In the rows, zero is written as 128.
The same turns and mirrors carry the whole set onto itself and the rows of a family onto each other. Which other rows belong to the same family as each row named below? List them in the order they appear above.
These 18 rows form 3 families of 6 rows each.
digi: [146 120  89 120 125  97 145 133 127 161 128 138]
rubof: [124 126 119 109 128 110 157  98 149 123 143 105]
nop: [114 142 111 129 164 118  95 103 119 125 133 157]
guve: [160 129  72 127 125 131 139 122 119 157 147 118]
pabad: [128 119  68 132 128 151 125 122  86 131 148 116]
Renaf: [128 129  84 134 175 125 106 102 136 116 146 105]
bek: [138 142 101 126 126 125 117 118 104 159 134 167]
Les: [ 88 134 134 128 132 127 109 114 116 100 131 134]
levu: [ 96 118  96 127 155 138 118 101 108  94 145 104]
godut: [115 137  97 142 132 144  91 132  93 127 133 145]
Biv: [114 134 123 123  94 134 132 131 101 133 133 145]
zov: [109 124 112 126 151 118 125 109 149  98 139  91]
Bamek: [113 138 136 112 125 107 135 100 128 133 133 157]
lasom: [109 115 108 111 106 133 160 109 106 117 145 109]
Rup: [144 127  66 144 147 138 106 133 119 133 143 104]
komot: [114 119 117 116 151  83 138 112 150 125 125 126]
Padoz: [140 123 100 119 101 123 158 128 131 139 141 102]
tuli: [133 123  79 137 174 101 104 126 130 139 127 132]

The rest of the family of Padoz: rubof, guve, Renaf, zov, Rup
The rest of the family of Bamek: nop, bek, Les, godut, Biv
The rest of the family of lasom: digi, pabad, levu, komot, tuli

The same turns and mirrors carry the whole set onto itself and the rows of a family onto each other. Which other rows belong to the same family as each row named below? List them in the order they appear above.
These 32 rows form 4 families of 8 rows each.
befu: [ 98 100 138 111 104 131 120 119 128 100 149 104 109 140 122 122]
Zodas: [127 127 150 133 149 110 130 143 141 123 121 166 130 156 140 108]
namu: [ 97 117 141 105 143 140 114 120 158 104 132 145 139 146 125 127]
luko: [ 96 104 150 104 141 134 125 123 154 116 130 140 133 150 106 140]
fefe: [151 138 121 112 176 126 129 137 134 154 120 127 148 121 141 124]
laper: [125 129 141 148 137 101 140 132 146 137 127 169 135 144 125 116]
zotel: [135 138 109  99 141 155 113 115 149 133 139  99 152 118 132 139]
leg: [158 142 142 114 133 108 137 158 109 164 128 106 116 117 137 115]
tad: [150 140 149 129 139 103 126 150  98 161 132 105 122 114 142 119]
petok: [135 112 129 151  99 104 141 153 113 118 141 134 107 140 123 111]
pusa: [150 131 123 125 173 127 114 141 135 148 117 132 149 108 147 129]
Rebe: [133 119 152 134 105 109 133 160 111 113 140 131 102 154 134 106]
rez: [130 140 101 128 136 153 118 116 145 122 142 107 155 107 121 142]
pag: [135 135 113 112 139 161 117 118 161 129 137 101 139 107 133 143]
Zus: [147 142 159 119 129 116 134 151 113 163 110  96 126 107 127 117]
kimuz: [135 145 139 116 105 136 129 126 124 142 153  72 112 113 130 134]
mazu: [148 145 143 122  97 146 122 131 131 143 139  76 141 118 128 129]
kuri: [134 118 146 140 145 107 124 147 145 132 128 170 125 151 139 124]
Nuba: [142 141 130 101  97 138 120 135 124 144 146  77 121 116 128 130]
zede: [133 148 135 127  89 135 125 133 128 143 153  89 129 103 118 134]
toda: [138 137 151 131 129 105 143 157 110 164 133 111 126  97 127 114]
gigev: [103 108 141 106 100 140 117 138 129  94 152 111 111 144 119 126]
gifo: [100 104 142 113 143 140 122 115 171 116 141 143 137 141 131 129]
Kepi: [ 99  92 125 117 102 130 124 137 123 104 154 113 121 125 107 127]
matav: [ 88 109 137 114 139 127 121 115 156 123 140 148 148 129 111 133]
Sazov: [148 134 129 119 178 131 133 148 122 145 109 115 143 113 126 135]
tepok: [142 103 142 144 100 110 131 149 117 114 128 132 118 164 130 107]
tavo: [147 137 114 121 147 161 121 126 140 127 138  95 158 124 126 147]
fogar: [131 114 143 138 107  99 122 151 104 117 136 131  95 150 131 118]
Loru: [127 121 152 133 131 111 130 133 152 129 106 162 129 159 123 117]
vevun: [110  87 139 115 111 134 125 140 118 101 151 110 122 155 112 130]
Kizo: [136 130 117 133 177 124 137 140 126 143 121 129 151 100 130 122]

The rest of the family of Loru: luko, Zus, mazu, Sazov, tepok, tavo, vevun
The rest of the family of fefe: Zodas, namu, zotel, leg, Rebe, Nuba, gigev
The rest of the family of befu: tad, pusa, pag, kimuz, kuri, gifo, fogar

